[[131 150]
 [128 132]]
->
[[128 132]
 [131 150]]

[[137 134 136 126 127 120 112]
 [131 127 121 109 132 143 108]
 [118 126 118 128 146 138 133]
 [141 109 126 135 144 136 126]
 [127 104 115 117 124 119 139]
 [111 134 127 132 135 117 130]
 [120 131 126 138 133 119 118]
 [131 133 113 125 123 135 116]
 [136 122 135 118 122 126 150]]
->
[[136 122 135 118 122 126 150]
 [131 133 113 125 123 135 116]
 [120 131 126 138 133 119 118]
 [111 134 127 132 135 117 130]
 [127 104 115 117 124 119 139]
 [141 109 126 135 144 136 126]
 [118 126 118 128 146 138 133]
 [131 127 121 109 132 143 108]
 [137 134 136 126 127 120 112]]

[[151 144 119]
 [105 123 121]
 [112 130 116]
 [108 126 118]
 [146 123 140]
 [130 144 114]
 [107 118 136]]
->
[[107 118 136]
 [130 144 114]
 [146 123 140]
 [108 126 118]
 [112 130 116]
 [105 123 121]
 [151 144 119]]

[[126 128 125 129 125 128 130 129]
 [136 122 131 128 150 131 127 130]
 [135 121 129 134 152 129 134 132]
 [131 127 126 127 133 130 131 129]
 [127 128 125 122 123 131 121 128]
 [134 126 130 118 134 132 119 127]
 [128 127 132 132 132 126 129 128]]
->
[[128 127 132 132 132 126 129 128]
 [134 126 130 118 134 132 119 127]
 [127 128 125 122 123 131 121 128]
 [131 127 126 127 133 130 131 129]
 [135 121 129 134 152 129 134 132]
 [136 122 131 128 150 131 127 130]
 [126 128 125 129 125 128 130 129]]

[[127 136 131 135 120 121 120 138 134 133]
 [109 105 119 117 135 146 140 117 125 121]
 [112 113 113 129 122 117 124 118 130 132]
 [125 125 121 127 113 122 126 120 130 126]
 [150 147 134 117 128 127 136 130 116 118]
 [142 144 139 122 126 136 136 144 121 124]]
->
[[142 144 139 122 126 136 136 144 121 124]
 [150 147 134 117 128 127 136 130 116 118]
 [125 125 121 127 113 122 126 120 130 126]
 [112 113 113 129 122 117 124 118 130 132]
 [109 105 119 117 135 146 140 117 125 121]
 [127 136 131 135 120 121 120 138 134 133]]

[[115 123 142]
 [119 124 134]
 [121 132 136]
 [124 128 135]
 [128 130 134]
 [130 131 131]
 [134 131 129]
 [138 129 132]
 [142 133 128]
 [145 135 128]
 [152 134 127]
 [152 142 122]]
->
[[152 142 122]
 [152 134 127]
 [145 135 128]
 [142 133 128]
 [138 129 132]
 [134 131 129]
 [130 131 131]
 [128 130 134]
 [124 128 135]
 [121 132 136]
 [119 124 134]
 [115 123 142]]

[[107 122 128 126 123 130]
 [110 134 152 125 115 143]]
->
[[110 134 152 125 115 143]
 [107 122 128 126 123 130]]

[[125 138 146 140]
 [124 129 127 133]
 [141 125 119 118]
 [117 123 128 131]
 [147 136 139 130]
 [125 126 138 138]
 [122 132 147 149]
 [120 133 123 121]]
->
[[120 133 123 121]
 [122 132 147 149]
 [125 126 138 138]
 [147 136 139 130]
 [117 123 128 131]
 [141 125 119 118]
 [124 129 127 133]
 [125 138 146 140]]

[[116 124 119 119 118 147 117 122 143 129 118 146 117 119 118]
 [122 117 120 148 148 111 121 118 111 137 120 111 122 148 121]
 [104 107 104 142 141 136 104 105 132 137 104 136 104 142 104]
 [104 109 105 138 138 141 104 106 137 136 105 141 105 138 104]
 [144 135 141 134 135 109 143 138 113 125 141 110 143 134 142]]
->
[[144 135 141 134 135 109 143 138 113 125 141 110 143 134 142]
 [104 109 105 138 138 141 104 106 137 136 105 141 105 138 104]
 [104 107 104 142 141 136 104 105 132 137 104 136 104 142 104]
 [122 117 120 148 148 111 121 118 111 137 120 111 122 148 121]
 [116 124 119 119 118 147 117 122 143 129 118 146 117 119 118]]
